Turns, then the turns between two rows, first turn first; the first pair answered:
Q (before -> after):
[ 150,   24,  255, -188,  189,  210,   -2,  175, -371,  140,  139, -233,
   30,  -27,  268, -115,  172, -235]  ->  [ 197,   31,  213, -144,  166,  247,   54,  163, -395,  138,  122, -211,
   46,  -11,  241, -144,  152, -265]
[ -47,   94,  257, -104,  255,   98, -114,  258,   26,  -57,   78,  112,
   98, -273,   38,  123,  -92,   81]  ->  [ 116,  130,  170,   17,  177,  211,   80,  272,  -97,  -91,   36,  211,
  142, -230,  -74,    7, -182,   12]
[-178, -141,    2,  118, -211,  -58,  261,  -19,  217,  166, -122, -227,
 -290,    1,    9,   55, -110,   83]  ->  [-228, -166,   81,   41, -145, -109,  168,   28,  224,  145, -114, -212,
 -277,  -44,   36,  154, -106,  125]
[-123,   40, -227,   51, -311,   96,  -94,  177,  -47,  136, -118,  -35,
  101,  -47,  -10, -101, -141,   54]  ->  [-159,   21, -235,   14, -315,   54, -126,  127,   -4,  158, -101,  -80,
   76,  -19,   38,  -86, -113,   62]
W (before -> after):
[ 110,   22,   53,   94,  -75,  153,   82, -134, -184,  195,   -3, -166,
   28,   69,   57, -193,   68, -282]  ->  [ 101,   13,    2,  160, -106,  126,  149, -135, -169,  178,  -58, -134,
   30,   75,    8, -201,   20, -256]
[-189, -125,   83,  203, -126, -198,  133,   83,  115,  -54, -144,   67,
  -25,  -27, -218,   60, -118,  213]  ->  [ -95, -126,  275,   25,   36,  -81,   62,  258,  -80, -112,  -22,  171,
   74, -130, -169,  125, -155,  143]
[-318, -117,   15,  105,   48,   97,  129, -219,   96,  298,   50, -415,
   86,  108,  156, -145,  -30,   10]  ->  [-260, -142,  -53,  302,  -51,   78,  371, -150,   58,  190,  -80, -238,
  124,   38,  -88, -151, -203,   87]
[ 261,  198,  -70, -314,  176,  174, -196,   72, -109, -127,  280,  110,
  -23,  166,  174,  -47,   11, -134]  ->  [ 128,  228, -230, -202,   37,   34, -196, -177,  133,   -1,  203,  -86,
 -174,  320,  239, -119,  108,  -73]
C (before -> after):
[-118,   16,  -12, -250,   88, -129, -161,  101,  167, -280,  179,  121,
  -44,  -70,   93,  124,  -38,  150]  ->  [ -97,   -3,  -36, -203,   57, -125, -111,  134,  136, -305,  158,  181,
  -17,  -97,   41,  122,  -81,  170]
[ -97,  151, -353,  -43,  -47, -296, -149, -225,  418, -196,  118,   30,
 -237,  114,  201,  -41,   88,  275]  ->  [ 129,  237, -262, -280,  103,  -71, -290, -127,  187, -238,  348,   71,
 -166,  109,  352,  -77,  136,  122]
[  -7, -101, -104,   57,  -56, -173,   48,   -8,  143, -250,  -31,  262,
   53,  -32,  -93,  116,  -63,  174]  ->  [-137, -116,  -46,  -30,   -4, -230, -144, -149,  243,  -84,   28,   16,
  -21,   54,   90,  141,  112,  167]
N (before -> after):
[ 137,   20,  -68,   14,  -34,  177,   99, -106,  -26,   64,  137,    9,
   45,  157,  -60, -156,  126, -115]  ->  [-127, -138,   28,  145,  -74,  -41,  148, -108,  158,   85,  -79,  -16,
    3,   66, -193,   14,   69,   56]
[ 148,   84,   43,  130,  -11,  132,  235,  193, -229, -250,   97,  157,
   70,  -40,   33, -140,  -32, -157]  ->  [ -54,  -51,   81,  306,  -79,  -60,  331,  171,  -72, -213, -111,  139,
   22, -106, -117,  -46, -113,  -14]
[  78,  -25,  -82,  134, -210,  -50,  176,   25,  202,  -88, -153,   26,
 -118,  114, -249,  -26,  -40,   51]  ->  [ -25,  -69,  127, -146,   12, -142, -115,  184,  215, -182,  -17,   24,
  -99,   -9, -133,  198,   12,  138]
[ 139,  102, -226,   41, -110,   94,   16,  -96,   -7,  -16,   19,   84,
 -146,  101,   96, -222,   58,  -22]  ->  [-122,  -46, -127,  126, -137, -130,   30,  -84,  183,    3, -167,   61,
 -183,  -23,   -7,  -45,   -8,  162]
Pairs:
Between the rows of a pair lie two turns.
[ -41, -102,   32,  -30,  -88,  155,  -65,  122,  -15,   11,   76, -132,
  -46,  179,   44,  -73,  -27,  -82]  ->  [ -62, -130,  -17,   86, -166,   98,   30,  121,   12,  -16,  -20,  -68,
  -50,  154,  -66,  -66, -103,  -15] -> C then C
[ 258,   48, -199,   45,   50,  110,   83,  233, -125, -268,  145,  144,
   19,  -48,  114, -101,  -25,  -68]  ->  [ 142,   69, -265,    4,    5,   35,  -79,    4,   54, -120,  180, -107,
  -95,  101,  308, -154,  175,  -72] -> W then W
[-178,  -49, -155,   -1,  -12, -206, -248, -147,  176, -222,   91,   25,
  155,   61,   68,    6,   57,  100]  ->  [ -62,    1, -147,  -93,   37, -107, -299, -108,   72, -259,  208,   63,
  190,   73,  118,  -36,   69,   29] -> N then Q
[  64,   65,   15,  277,  -91,   76,   -4,   -1,   16,   52,  154,   -4,
   14,  -85, -126, -131,  149,  -12]  ->  [ -87,  -17,  113,  234,  -35,  -51,  -82,   17,  127,   72,  107,  -50,
  -21, -141, -124,   -2,  159,   73] -> C then N
[ -33,  -37,  -48,  177, -238,   48,   92, -215,   12,  306, -179, -292,
    3,  189,   26, -250,   97, -159]  ->  [   8,  -54,  308, -284,  151,  116, -279,  123, -200,  138,   86, -147,
  144,  -32,  191,   16,   87, -165] -> N then C
[ -27,  -92,  156,  329,  -57,   19,  272,  251, -156,   57, -281,   -4,
   54, -180, -230,   -2, -176,   70]  ->  [-201, -134,  309,  138,  102, -119,   31,  332,  -24,    6, -201,  -51,
   33, -274, -127,  198, -127,  193] -> N then C
[ 105,  145,    0,  -34,   86,  205,   32,  105, -242,  -92,  165,  172,
   40,  -43, -103, -127,  150, -343]  ->  [   8,  136, -187,  236, -115,   60,  243,  -33,  -28,  -66,  -48,  180,
  -45,    7, -259, -205,   87, -226] -> Q then C
[ -43, -116,   38,  187, -121, -172,   87,   87,   22,   39, -226,  -79,
 -110, -156, -118,  118, -258,   61]  ->  [ 132,  -17,  169, -138,   81,   76, -184,  152, -207,   60,   86, -155,
  -38, -119,  173,   99,  -95, -134] -> C then C
[ 101,  105,  -72,  217,  -61,  -20,    8,  -82,  -26,  -71,   -2,  -89,
 -200,  162,  -43, -197,   64,    1]  ->  [  42,   57,  -62,  242,  -69,  -85,   59,  -26,   15, -132,  -76,   -7,
 -201,   95, -137, -136,  -22,   74] -> Q then W
[ 114,   35,   61, -164,   58,   97,   13,  114, -211,   -2,   38, -178,
  145,  -34,  -24,   17,   -2, -174]  ->  [  12,   23,   35, -186,   44,    6,  -80,    9,  -88,   77,   48, -299,
   61,   28,   60,   39,   93, -156] -> W then Q
[ 201, -100, -245,   71, -106, -188,   98, -147,  124, -147, -190,  118,
    2, -107,   94,   23, -380, -133]  ->  [ 106,  -79, -203,  -65,  -51, -213, -129, -281,  212,   -1,  -68, -125,
  -81,    7,  342,    1, -168, -201] -> Q then C
[ 118,   57,  -16, -271,  300,  239,   35,  216,  -77,   79,  183,   76,
  201, -134,   45, -153,   70, -103]  ->  [  22,   29, -294,  114,   13,   76,  373,   72,  130,   60, -113,  147,
   97,  -63, -216, -251,  -60,   44] -> C then Q
[  40,  -16,  263,  -66,  141,   96,  -94,   41, -225,    5,   29,   19,
   79,   50,  -30,   83,  -99, -113]  ->  [  90,   26,  177,   33,   64,  143,  -25,  -85, -225,  115,    8,  -58,
   71,  156,   -7,  -45,  -43, -195] -> N then W
[  93, -175,  -95, -365,   47,  118, -423, -145,   28,  -92,  106, -110,
  -57,  -18,  386,  -30,  165,  124]  ->  [ -23, -196, -270, -165,  -99,  -51, -330, -272,  258,  -90,  -60, -146,
 -152,   34,  282,  -49,  132,  253] -> W then N
[-181,  -46,  129,  -23,  -61, -233, -205,  167,  263, -137, -189,   47,
  -43,  -71,   48,  209,   18,  248]  ->  [ 231,  150,  -99,   28, -118,   32,    0,  257,   16, -331,  -99,  312,
   21,  -27,  -35,    7, -106,  130] -> N then C
[ -42,  122,  -15,  -88,  -40,   82,  -29, -248,  -18,  237,  -14, -339,
  -23,  238,  290, -102,  289,  -82]  ->  [ -64,   -8,  -28,  288, -224,    4,  402,  -90,  -63,  126, -349,  -36,
   46,   85, -154,  -68,  -49,   58] -> C then N
[-137, -160,  120,   47,   86, -193,   68,  303,   48, -205, -192,  247,
   57, -230, -288,  269, -250,  195]  ->  [ 349,  124, -221,  152,  -81,  216,  296,  129, -245, -160,  -36,  267,
   92,   31, -216, -175, -177, -123] -> N then N
[ 129,   28, -198,  -25,   50,  -74,  232,  231,  261, -260, -117,  195,
   12,  106, -240, -166, -203,  214]  ->  [ 228,   44,  -85, -165,  173,   46,  156,  350,   88, -277,   -4,  255,
   94,   66, -192, -149, -197,  133] -> Q then W
[ -83, -209,  339,  201,  -24,  -24,  128,  120, -193,   79, -233,  109,
  123, -222, -252,  139, -191, -114]  ->  [-140, -169,  474,  -51,  104,   31, -174,    4, -190,  236,  -41, -161,
   86, -138,   57,  150,   51, -218] -> C then C
[ 362,   75, -293,   -8,  -71,   34,  324,    1,  -90,  -94,   20,  190,
   70,  176,  -61, -110, -197,   19]  ->  [ -91,  -68, -230,  -16,  -97, -308,  103, -214,  314,   93,  -99, -150,
  -89,  212,   70,   27,  -11,  192] -> C then Q
[ -38, -137,  110,  -27,   53,  184,    0, -145, -122,  308,  -16, -165,
  270,  -87,   44,  -88,  182, -281]  ->  [   9, -135,  124,  -10,   61,  221,   65,  -72, -182,  276,  -43,  -83,
  305, -143,   -1,  -86,  112, -289] -> N then C
[ -62,  -48, -127,   69,   -5,  -77,   93, -192,  106,   30,   21, -469,
  -56,    2,  -57,  109,  404, -103]  ->  [-111, -101,   84, -123,  197, -108,  -53,   20,   22,  -83,   82, -383,
   10, -155,  -38,  296,  350,  -49] -> N then Q
[ -41,  264, -292, -281,  -38, -155, -305, -109,  188,  -57,  214, -250,
 -395,  244,  270,  -74,  379,   80]  ->  [-216,  160, -174, -277,   -7, -293, -341,  -63,  267,  -21,  116, -283,
 -393,  146,  224,   61,  352,  174] -> N then Q
[  62,  156, -203,   62, -252,  161,   56, -320,   -3,  260,  110, -267,
  -52,  284,  244, -343,  208, -243]  ->  [ 208,  156, -311,  284, -340,  174,  375, -144,  -95,   24,  -35,   83,
   33,  170,  -86, -357,  -99, -158] -> C then C
[   1,  -73,  170,  -48,   10,    8,  -85,  -20, -150,   31,   -6, -177,
  102,  108,  188,  -96,  262, -227]  ->  [  99,  -65,  112,   70,  -53,   71,   63,   -6, -229,   23,  -76, -104,
  129,  110,   83, -161,  173, -271] -> N then C
[  33,  -53,  218, -136,  178,   66,   26,   26, -178,   99,   73,  149,
   42,   33,   81,   40,  -42,  -57]  ->  [  -9,  -67,  231, -137,  175,   33,   18,   23, -142,   92,   62,  155,
   40,    9,   70,   57,  -49,  -39] -> C then W
[ -41,  -29,   67,  283, -108, -114,  188,  147,  -13,  208, -201,  118,
  -91,  -94, -168,  -37, -233,   75]  ->  [ 255,  165,   67,  -51,   76,  164,  -47,  248, -270,  111,  156,  169,
  -38,  -29,   83, -125, -115, -123] -> N then N
[ -37, -146,  186,  162,  -60,   44,   76,  -88,  -13,  222, -101, -149,
   66,  -12,  -11,  -69,  135,  -97]  ->  [  65, -125,  249,   34,   45,  146,   -1,    4, -142,  160,   17,  -84,
  112,  -40,   41,  -57,  135, -152] -> Q then C
[ 303,  -56, -167,   52, -215,  164,  -40,  174,  257, -277,  235,  248,
   89,   21,    5,  122, -100,  240]  ->  [ 269,  -37, -277,  111, -293,  129,  -36,   36,  342, -199,  233,  154,
   23,  141,   56,   42,  -33,  231] -> Q then Q
[  34,   11,  -85,  361, -160,  121,  268, -167, -120,  177, -181,   -6,
  114,   22, -248, -150,  -95,   19]  ->  [ 115,   67,  178, -226,  245,  228, -236,  103, -264,    1,  254,   18,
  199,  -89,   90,   62,   13,   -6] -> N then N
[ 116,   14,  127,  -97,   62,   22,  -56,  197, -304,  -45,  261,  273,
  257, -219,   29,   40, -150,  -15]  ->  [  17,  -68,  -24,  261, -198, -104,  250,   48, -171,   51,  -48,  255,
  195, -163, -193,  -50, -248,   61] -> Q then N
[ -66,   10,   24, -309,  280, -171, -224,   27,  225,  -15,  160,    5,
  -43,  252,  218, -192,   20,  156]  ->  [-130,   -9,   -7, -262,  230, -236, -177,  -16,  305,   -5,   99,  -19,
  -77,  259,  172, -196,   19,  206] -> Q then W
[ 265,   93,  -89,  -48,  -12,   57,  -67,   38, -154,  119,   55,  -13,
   69,   80,  -32, -140,   91, -209]  ->  [ 269,   58,  -47,  -30,  -12,   45,   -5,  140, -191,   50,    0,  113,
  121,   -7, -141,  -86,    6, -180] -> C then W
[ -39,  206,  406, -225,  192,   98, -280,   10,   40,   79,   79,   -6,
  -11,   37,  209,  144, -201,  -53]  ->  [-141,  113,  198,  253, -130,  -21,  137, -190,  199,  224, -292,  -47,
  -84,  124,  -69,  -10, -301,   -3] -> N then N
[ -95,  -48,  135,  118,   13,   97,  104, -107,   35,  312, -120, -123,
   69,   31,  -36,  -27,  144,   81]  ->  [-78, -72, 273, -46, 139, 115,  -9,  53, -52, 230, -26, -28, 136, -68,  -8,
  94, 100,  95] -> N then Q
[  -8,   45,   76,  116,  174,  199,   29,   42, -260,    0, -317,  152,
  169,  -58, -106,   87,  -56, -300]  ->  [ -40,   40,   -5,  226,   85,  158,  107,  -48, -182,   41, -405,  107,
  125,   -8, -144,   23,  -51, -288] -> N then Q
[-261,  -58, -201,  -32,    0, -224, -270, -255,  297,  162,   45, -248,
 -189,   21,  132,  158,  116,  161]  ->  [ -97,   62, -490,  154, -165, -151,  -31, -302,  292,   34,    2,  -92,
 -210,  105,    6,  -29,    7,  151] -> N then W
[ -40,   -8,  187, -199,   83,  209,  205,    7, -188,  -25,  -61,   41,
   26,    6,    7,   -9,    3,  -80]  ->  [ -38,   27,  118, -184,   30,  225,  182,  -99, -152,   37,  -51,  -43,
  -10,   85,   71,  -85,   91, -128] -> Q then W
[  40,  -98,  318,  -57,   38,   94,  -25,   20, -197,  180,  -39, -106,
  175,   26,   48,   -9,   60, -170]  ->  [ 102,  -65,  236,    9,  -21,  142,   48,  -21, -218,  195,  -61, -100,
  155,   61,   38, -100,   44, -207] -> Q then Q
[ -46,  -92, -108,  172,  -55, -138,  163,   28,   31, -101, -161,  151,
   25,  -73, -256,  -24, -158,  144]  ->  [  74,  -81,   48,   25,   68,    3,   94,  170, -162, -162,  -41,  223,
  133, -125, -193,   17, -187,   74] -> Q then W
[ 358,  373, -382,  138, -115,   91,  -88,  -57,  -35,  -26,  210,  177,
 -138,  107,   49, -360,  -68, -174]  ->  [-221,   53, -171,  320, -177, -415,  -80,  -92,  402,   70, -174,   64,
 -231,  -63, -160,  -35, -152,  189] -> N then Q
[  89, -215,   91, -110,    8,  -33, -116,  188,   96, -220,   78,  254,
   75,  -67,  -56,  194, -134,  137]  ->  [ -44, -199,  -15, -137,  -22, -137, -271,  -60,  294,  -58,  109,  -46,
  -67,   86,  153,  127,   86,  145] -> W then W
[ -47,   -7, -163,  296, -251,  -51,  225, -256,  151,  143, -170,  -91,
 -131,  124, -101, -164,   32,   34]  ->  [ -89,    0,  141, -147,   44,    2, -251, -188,   73,  218,  126, -287,
 -112,   90,  260,   -4,  261,  -71] -> C then Q
[ 159,  146,  117,  -95,  135,  -26,   65,  218,   69,   79,  162,  172,
  -16, -144,  -61,   46,  104,   -2]  ->  [ 165,  122,   24,   82,   -4,  -51,  252,  161,   96,  130,   25,  188,
  -27, -109, -180,  -16,   48,    3] -> Q then N
[-228, -196,  152, -311,  276,  111, -127,   -7,  -69,   -2,    8,  -36,
   40,  -59,  248,  266, -116,  229]  ->  [-214, -267,   91,  -54,  138,   53,  157,   39,  -69,  -58, -216,  138,
   84, -141,  -43,  256, -337,  305] -> Q then C
[  22,  -28,  -38,  141,   53, -113,   29, -103,   -1,  -77, -145,   87,
   -8,  -21,   60,    9,   31,   11]  ->  [  74,  -13,  -18,  131,   59,  -60,   43,  -87,  -72,  -95, -128,  121,
   20,  -17,   34,    5,    9,  -26] -> W then Q
[-144,    0,  188, -215,   59,  128, -207,  -84,   14,  108,  -43, -291,
 -166,   35,  243,  193,  227, -173]  ->  [-321,  -72,  134,  -66,  -34,  -81, -119, -115,  222,   73, -212, -259,
 -227,   -8,  104,  277,  131,   10] -> W then Q
[ 129,  103,  -56,  -76,  130,  199, -121,  141, -133,  -23,  106,  188,
   15,   -1,  116,   54,  -24,   59]  ->  [-186,  -10, -127,  109,  -26,  -68,  -76,  -66,  180,  102, -130,   10,
 -133,   38,   67,  108,    8,  241] -> C then C
[ 231,   81, -112,  -86,   73,   80,   60,  -54, -131, -116,  142,   63,
  -90,   68,  -55,  -59,  -30,  -95]  ->  [ -53,  -61,  -28,  -28,   82, -182,   43,   -7,   96, -152,  -15,   60,
 -133,  -51, -154,  132, -110,  126] -> C then N
[  40,   11,  -99,  192, -109,   24,  137,  -56,   51,   17, -114,  102,
   17,   57, -107,   -2,   -4,   82]  ->  [ -23,  -25,   64,   46,   45,  -18,   10,   97,   29,  -75,  -65,  155,
   50,  -69, -100,  158,  -38,  133] -> N then Q
[ 188,  180,  -85,  287,  180,  112,  240,  -90, -284,   42, -214,  178,
  126,    4, -108,  -25,   -5, -107]  ->  [ -29,  143,   -7,  157,  240,   -6,  -33, -314,  -99,  295, -154, -187,
    1,  114,  158,   -8,  255, -135] -> C then C
[ 315,  -68,  -52, -116,  -64,  166,  -83,  -62,  -96,   82,  -95,   60,
  123,  152,  187,  -55,  -93,  -96]  ->  [ 210, -181,   56,   21, -101,   65,   36,   38,  -86,   88, -285,  140,
  175,   28,   14,   55, -224,    2] -> N then W
[ 226,  100, -207,   47,  -12,   71,  186,  147, -117, -264,  148,  268,
  -60,   51, -125,  -73,  -86,   93]  ->  [ 279,  159, -174,  -92,   42,  163,   44,  101, -198, -184,  284,  153,
  -71,  109,   43, -121,   36,  -19] -> W then Q
[  -1, -189,  100,   20,   94,  -98,   38,   27,   75,  118, -187,  -21,
   90,  -64,   13,   77,  -40,   67]  ->  [  35, -174,  156,  -72,  161,  -43,  -33,   57,   13,  127, -118,  -36,
  113,  -55,   61,   74,    8,    4] -> W then C
[ 125,   54, -226,  100,  -80, -130,   71,   39,  161,  -63, -136,  108,
   33,   26,  -50,   32,  -81,   66]  ->  [ 110,   21, -115,  -27,   40, -118,  -33,  141,  134, -135,  -73,  165,
   64,  -57,  -36,  142,  -97,  104] -> N then Q
[ 203,  147, -175, -103,    9,  137,  -54, -154,   -7,   42,  196,  -36,
 -109,   79,   93, -221,  143, -112]  ->  [ 227,  115, -254,   66,  -85,  125,  171,  -77,    0,  -67,   60,  133,
  -83,   32, -118, -233,  -45,  -52] -> W then W
[ -83,  -72,  305,  -18,  251,  -68,   70,  220,    5,  140,  -25,  -10,
   99, -117, -130,  212,  -98,   63]  ->  [ 116,   11,  239,  -10,  237,  104,  177,  250, -166,   86,   41,   97,
  151,  -66, -159,  105, -125,  -49] -> Q then N
